A single turn carries every row of the set below to another of its rows. Some are shown first; where does it send the rows asked next?
Zonas: [ 12.7  10.8  -2.9  -7.2  14.2  18.1 -10.6  -1.4  -5.9 -10.7 -23.1  -2.8
  13.4 -15.2 -26.7  26.8  15.5  15.2  -5.2  13.7  15.8]
vufe: [ 21.0  15.8  -5.3 -34.9   7.1  25.4  -6.9  -7.7  -6.7 -14.4 -12.5  -1.5
   4.9 -32.4 -13.1  25.8 -16.0  17.4   3.1  15.2  23.8]
vop: [ 17.5   0.4 -11.6 -17.4  14.6  16.6  -1.1  12.2   0.6 -21.0  -7.5  -3.3
  -3.5 -21.9 -26.9   9.2   1.9   3.4   6.1   9.6  10.0]
dasud: [ 19.0  44.3  10.4 -24.4  13.4  12.9 -12.7  -5.8   9.8  -2.4  -5.6   8.1
  19.7 -14.6  -4.4  25.2   1.0  13.6   4.1  -1.5 -13.6]
gezor: [ 17.1  34.9   7.7 -20.4   7.4  20.3 -10.3  -3.1   4.9   0.9 -28.0 -37.8
  11.9 -15.8 -20.9  18.0  -2.1  24.8  -4.8   2.8  14.7]
Rak: [ 14.0  55.9   9.9 -24.5   2.0  -7.8 -26.9 -12.5   5.8 -12.9  -7.4 -15.1
  22.3 -24.5  -0.6   8.6  -8.0  19.8 -16.1  -6.6   9.2]
Ramu: [  7.0  25.7   2.3 -17.0   8.3 -24.0 -16.6  -2.2 -10.7 -23.4  -1.0  -3.6
  14.7 -29.8 -28.0  19.3 -17.5  16.9 -24.8   3.8   8.3]
Fika: [ 12.6  27.9  -6.8 -17.3   4.1  34.1 -13.2   1.0   3.9 -13.5  12.1 -27.4
  15.4 -18.0 -11.3  -4.1  -5.9  25.3 -16.9   1.2  10.5]
Lolas: [  8.8  45.7 -11.8 -25.8  -1.5 -12.0 -25.9   7.2  12.1 -17.7  11.2 -18.3
  16.2 -24.5 -11.5  -1.2  -2.6   8.0 -10.3  15.1 -10.2]
Tuse: [ 20.7  31.6   0.1 -31.0   1.8 -16.0  -9.6 -10.4  16.8 -19.9  -0.8 -21.3
  15.4 -19.6  -8.2  -6.0 -13.3  13.4  -9.0 -19.8  -6.2]
Dalu: [ 16.2  30.9  -1.6 -34.3  12.1 -21.1 -18.9   2.5  -4.5 -15.5 -24.1   6.2
   7.8 -28.5 -22.6  23.9 -11.3   0.5   6.2   8.4   4.1]
kisi: [ 18.3  23.8   0.5 -31.0   4.4 -13.5  -8.9  -1.4   1.8 -19.3 -32.3  -6.8
  12.3 -20.7  -9.9 -14.1  -3.6   4.1  -4.7   9.1  22.9]
Roda: [ 11.5  35.0   3.2   2.0  12.2  15.8  -6.9 -12.8  -4.5 -24.5  12.6 -11.9
   6.8 -24.8 -25.7  15.2  -0.1  21.2  -1.1  -3.9  -0.2]
mupo: [ 10.1  24.0  -9.9 -31.9   4.0 -12.1  -7.5  -1.9   0.5 -17.3  21.0 -15.6
  19.9 -23.3 -16.3  12.7   3.3  11.2 -29.6  -6.5  12.9]
Muve: [ 14.6  26.5  -5.3 -24.3   5.5  28.7  -8.2  -4.6  -0.9 -12.2   6.8 -15.0
   8.1 -27.5 -10.2  14.0   7.6   7.9 -21.3   0.4 -21.2]
parez: [ 18.2   5.1 -24.5 -28.6   3.5  -5.5 -16.2   6.8  11.1 -14.7  -5.7 -28.5
   2.0 -18.9 -18.0  10.0  -3.1  12.4 -20.1   1.2  25.9]
Kezem: [  6.6  33.3 -10.2 -33.1  20.2 -13.7 -11.8  -8.5  13.6 -10.5 -26.4 -36.5
   4.5 -25.8 -23.0  12.1  -5.1  13.7 -10.8   4.3  12.4]
kifu: [ 19.3  29.6  -4.3 -26.4   7.0  34.9 -11.4  -1.9   1.7 -15.3 -19.2 -19.2
  17.4 -18.5 -16.9 -11.5  -2.4   9.7  12.9   3.5   1.0]
dur: [ 17.6  14.3 -13.8 -23.8  15.0 -14.5 -12.4   0.3  -2.9 -17.2   5.1  11.1
  16.7 -13.4 -21.5   1.4  -5.9  -0.1 -13.0 -10.5  -7.8]
Vogik: [ 24.0  26.0  -3.7 -19.9   8.1  19.6 -17.5  -3.8  14.0  -2.6 -32.7  -5.3
   3.7 -12.9 -10.6  15.1  -7.9  14.7  16.8  14.0  -3.6]
guni: [ 21.4  20.6  -5.1 -24.1  19.0  -2.3 -15.1   6.7  14.5 -26.4 -14.2 -28.5
  -2.6 -31.5 -21.9  18.2   7.2  -0.9  -3.3  22.2   8.6]
tekoz: [ 17.1  26.3  -2.4  -2.4   1.4   6.0 -12.2  -2.2   9.7  -3.1   2.8  -6.8
  16.6 -20.7 -20.6   1.4  -5.7  15.5 -39.6  15.3   2.6]
Niza: [ 10.6  32.6  -0.9 -24.3  -9.4  12.5 -17.8  -7.2   4.3 -17.2   5.0  13.3
  20.3 -21.0   4.0   7.4  -8.3  26.9  -4.2  -9.7  10.8]
situl: [ 27.4  17.0   2.8 -11.2  -3.6  17.9  -8.4  -2.3  -7.9  -9.4   8.0  13.2
  22.3  -8.6 -15.0   7.7  -1.1  11.3  -4.7  -3.6  -4.8]
nupon: [ 18.4  17.9  -9.7 -36.7   4.5 -17.1 -21.5   2.4  15.4 -11.2 -20.3  -7.5
  23.5 -12.3 -23.2  18.9 -18.4  20.8   4.7   9.7  22.7]
pebub: [ -2.3  19.0 -22.2  -4.5   1.3  13.1   0.5   6.6   9.3  -9.0  -3.6   4.2
  12.6 -10.7 -15.8  16.4  -8.0  23.3   7.8   2.9   7.5]
Veta: [ 17.7  25.4  -9.8 -43.2  13.2  -2.5  -5.8  -8.7  -8.2 -16.1 -18.0 -15.5
  10.1 -15.3 -16.0  17.8  -5.0   9.7  26.8  -7.0   6.4]
kuvi: [ 38.0  33.9   9.3 -42.4  11.2  -9.1 -19.6 -17.5   1.6 -12.6  -7.2 -26.6
   8.4 -25.8 -10.5   8.1   3.5   3.0 -19.8   8.5   8.0]

gezor goes to parez
pebub goes to Veta
And these:
Roda goes to vufe
Kezem goes to mupo
vop goes to Dalu
Ramu goes to Niza
Tuse goes to Muve

